One turn moves every row onto another: examples first, then more rows asked
j753: [  6  39   1  24   3   2 -14 -26  -1 -11 -21  27  -9 -19  -8   2   2  -6
   6 -23 -15 -12 -31   5   0 -10   9]
j580: [ 14  16   0   4  -3 -20   1 -16   8   9 -35   8 -21  -6   9  -4 -19 -10
  -9 -16  -5  27  10  23   8  -8  12]
j768: [ 14  15  -3 -13  -4 -10 -29  37  13 -18 -18  32 -25  -2 -11  -6   4  14
   2 -24 -17  -3  -6  -5 -12 -19   7]
j100: [  4  53  -4   2 -23  -2  -8   4  -7  -6 -23  10  -2   0  21  -8  -8  -6
  36 -12 -12  10  -4   4   5  -5 -16]
j535: [  1  35   4 -17  12 -19 -25 -10 -15  11   4   4   6 -33   6  -6   6   1
  -3 -23 -11  19 -10 -10   2   0   1]
j839: [ 33  24  18   4  -4  -1  -9 -12  -8   0 -18  15 -25  -4   0  -9   3 -11
 -14  -3 -24   6  -4  20   3  18   6]
j372: [ 12  22  -6 -27 -11  23 -16 -24 -13   7 -20  28   0  -1  -1  -3 -18   3
   5 -35 -14   2   8 -12   0   3  -4]
j829: [ 11  22  -1 -12 -38 -22 -10   9 -10  10 -12  17  -2  -4   5   8   8   1
 -16 -26 -14   8 -11   1  14  34   1]
j87: [ 10  25 -13  25 -13 -16 -16  17  -8  14 -36   7 -21   3  -3  -2 -14  -7
  -9 -21  -4  24 -26 -17   9  -8   1]
j106: [ 34  28   9 -11   1   7 -21  -6   0 -13 -24   7 -16  -7   9 -30  -3  16
 -18 -23   0  11  -9  -3   2 -20   6]
j646: [ 26  40   6 -29  18 -16 -39   5  18 -13 -20  -4   6  -9  -2  15   1   0
   6 -30 -21  11 -11   0  -4  -9   7]
j329: [ -8  35  -7  -9 -19 -11 -31  11  11 -28 -15  -5   6  -6  27  -2 -11 -11
  10 -22  13  -4 -22 -14  -8 -13  -4]
j586: [ 13  18  11  -4  -6  -7  -8   1  -4  13   9  15   1   4  11  -2   4   1
   4 -17   1  -2  -7 -11 -44 -18  -1]
j601: [ 23   0 -17   1  12   9 -17   0   5  12 -31   0  14  -1 -12  -8   1  -8
  19  -5   1  21   5 -11  -6  11   6]
j445: [  0   8 -19  17  -3   2 -35   1  11 -23  -7  -5  -7 -17  15  -5  -7 -25
 -16 -24 -10   8  10   3 -22   4  -9]
j142: [  5   9  -9  -2  -3  -7 -38  14 -18   1 -40  18  -7   1 -20   3   3 -12
  12  -8  -7 -27 -14   7  10   3 -10]
j95: [  2 -13 -10  11 -15 -14 -23  22   1   2 -47  25  -6 -22   5 -12 -11  -5
  16 -36 -10  13 -13   8 -17   7  -4]
j284: [-13  26  -4   3 -10  -4 -42  23  -6   8 -19  23  -2  -8   7 -17   2  -8
   1   0 -31  17  14  11  12 -13  -2]
j905: [  5  21  -6   1 -18  -2 -27  -8  18  24 -12  14   1  -2   2  21   4  13
   6  15   1   7 -10   0   4  15  12]
j604: [  6  12 -10  13 -25   2 -26  -8   4   6 -19  38  -5  11  13   1 -24  10
  -3   5 -18   4  -4 -17   4  -9  13]
j469: [ 15  10   9 -23 -17   7 -11   5  -2  16 -31   6  -5 -13   4   4   0  -1
  -2 -39 -11  -9 -48   6 -20   8   4]
j671: [  6   3  -7 -13 -27   4  11   3 -13   9 -13  23 -13 -28  -2  -7 -20  -6
  10 -12   6  -3 -15   2 -16  -3   7]
j81: [  5  19 -11  -1 -33  10 -16  -7  18 -12  -6   8  21  -3  17  32 -22   2
  -2 -19  -3   9 -16  13   2  -5   0]
j213: [-16  14   1   4 -10 -10 -40  14  12 -37 -13  -1   7  -1  -2  20   4  -9
   3 -25 -19  -7 -11 -12 -10  11  -3]
j494: [ 21  27   0   4  -8 -26 -25   5 -10  10 -15  27  -8 -21  22 -28  11 -15
   4 -13 -20   4  -4  13 -26 -12  -5]
j373: [  6  20   1  33   1   7 -23  10  12 -13 -15  21   6  -5  21   6   5  11
   3  -1 -12   3 -13 -14 -10  -1 -20]
j762: [-17   9 -34   8 -11  12 -18  13   3   4 -14   6   7   1  -2  -3 -11  -7
  17 -17 -23 -10   4  30   3  -1   6]
j792: [  7   4   3   2 -16 -31   5 -13   6 -19 -18  23  25 -16  -3  -4  -6  -7
  10  -5   5   7  -9  16   5  -1  10]
j933: [ 11  18   7  11 -15 -15   4  -3  11 -11 -15  -8   9  22  -7  20   1  -3
  14 -24 -34  10  -2 -10 -12   6   7]
j675: [ -3  -1 -18  13   2   5   5   4  -4  14 -25  18 -12 -29  -3   4   8  -9
   5 -19 -23  -2 -11  -6 -17   9  22]
j285: [ -2  20  14   6  -8 -17 -32   9   8   8 -38   4  23  -5   7  10 -27   6
   8 -22 -31  17 -12  24 -28   0  10]
j983: [ 16  34  18   6 -15  -6 -26   8  12   5 -29   4   9  -4  15 -20 -24  19
   9 -20 -21 -16 -21  16 -23  12  -4]
j346: [ 21  22   9  -4 -26  -9 -20  -4  27  19   5 -14  -6  10  -7  -3  -6   3
 -13 -24  -3  -4  -4  -5  -8 -11  18]
j932: [ 18  23 -21 -31 -15  -8 -27  29  23  -7 -18  11  -6 -10   4   6  10   3
   7 -27  -4   4 -14  15  -2 -14  30]
j867: [ 11   4 -18   9  -5 -11 -23  -2  -1 -12  -1  -7   2 -13 -21 -25 -33  -2
  -3 -27 -19   4  -7  -4  19   1  11]
j698: [ 28  25  -7 -14  -2 -19 -38  14  18 -33 -22  10   1  -6   0 -19 -25   4
  15 -29 -18   0   6   2   8  -8  -6]
j995: [  8  25   4 -10   9 -14 -28  28 -20  -7 -34 -11   7 -12   2  -7  -5   6
   5 -26 -14  -9 -18   5 -22  18 -15]
j694: [ 21   7  -8 -12 -19 -33 -27 -11  -2  12 -30  16   6   1  14   9   2 -15
   2 -39   9 -14  -5 -11 -14  -9  18]
j845: [ -6  18  -2 -22  -2   9 -15   0   5 -15  -5 -15  -1 -10  15   2  -8 -15
 -26 -11   2  -1  -9   7 -14  -4 -22]
j412: [  3   5  -9  -7 -14 -16  -6  -4  17  10 -22 -10  -6   1 -26   6 -15  -6
  -9 -26 -24 -11 -13  34  -3 -12   3]
j755: [ 15   7  -4  -9  -3  -2 -33   0   7 -16 -25   2  -1 -18 -14   4   6   5
  -8 -24 -14  34  12  26  11   6  17]
j75: [ 10  19 -14  -7 -13 -21 -28  11 -11  -8 -33 -10   8  -8  11   3 -32  -3
   2 -58 -11   0  -8   5 -26   3   8]

j933 goes to j867
j601 goes to j87
Where do these go?
j106 goes to j469
j768 goes to j983
j698 goes to j995
j839 goes to j671
j494 goes to j586

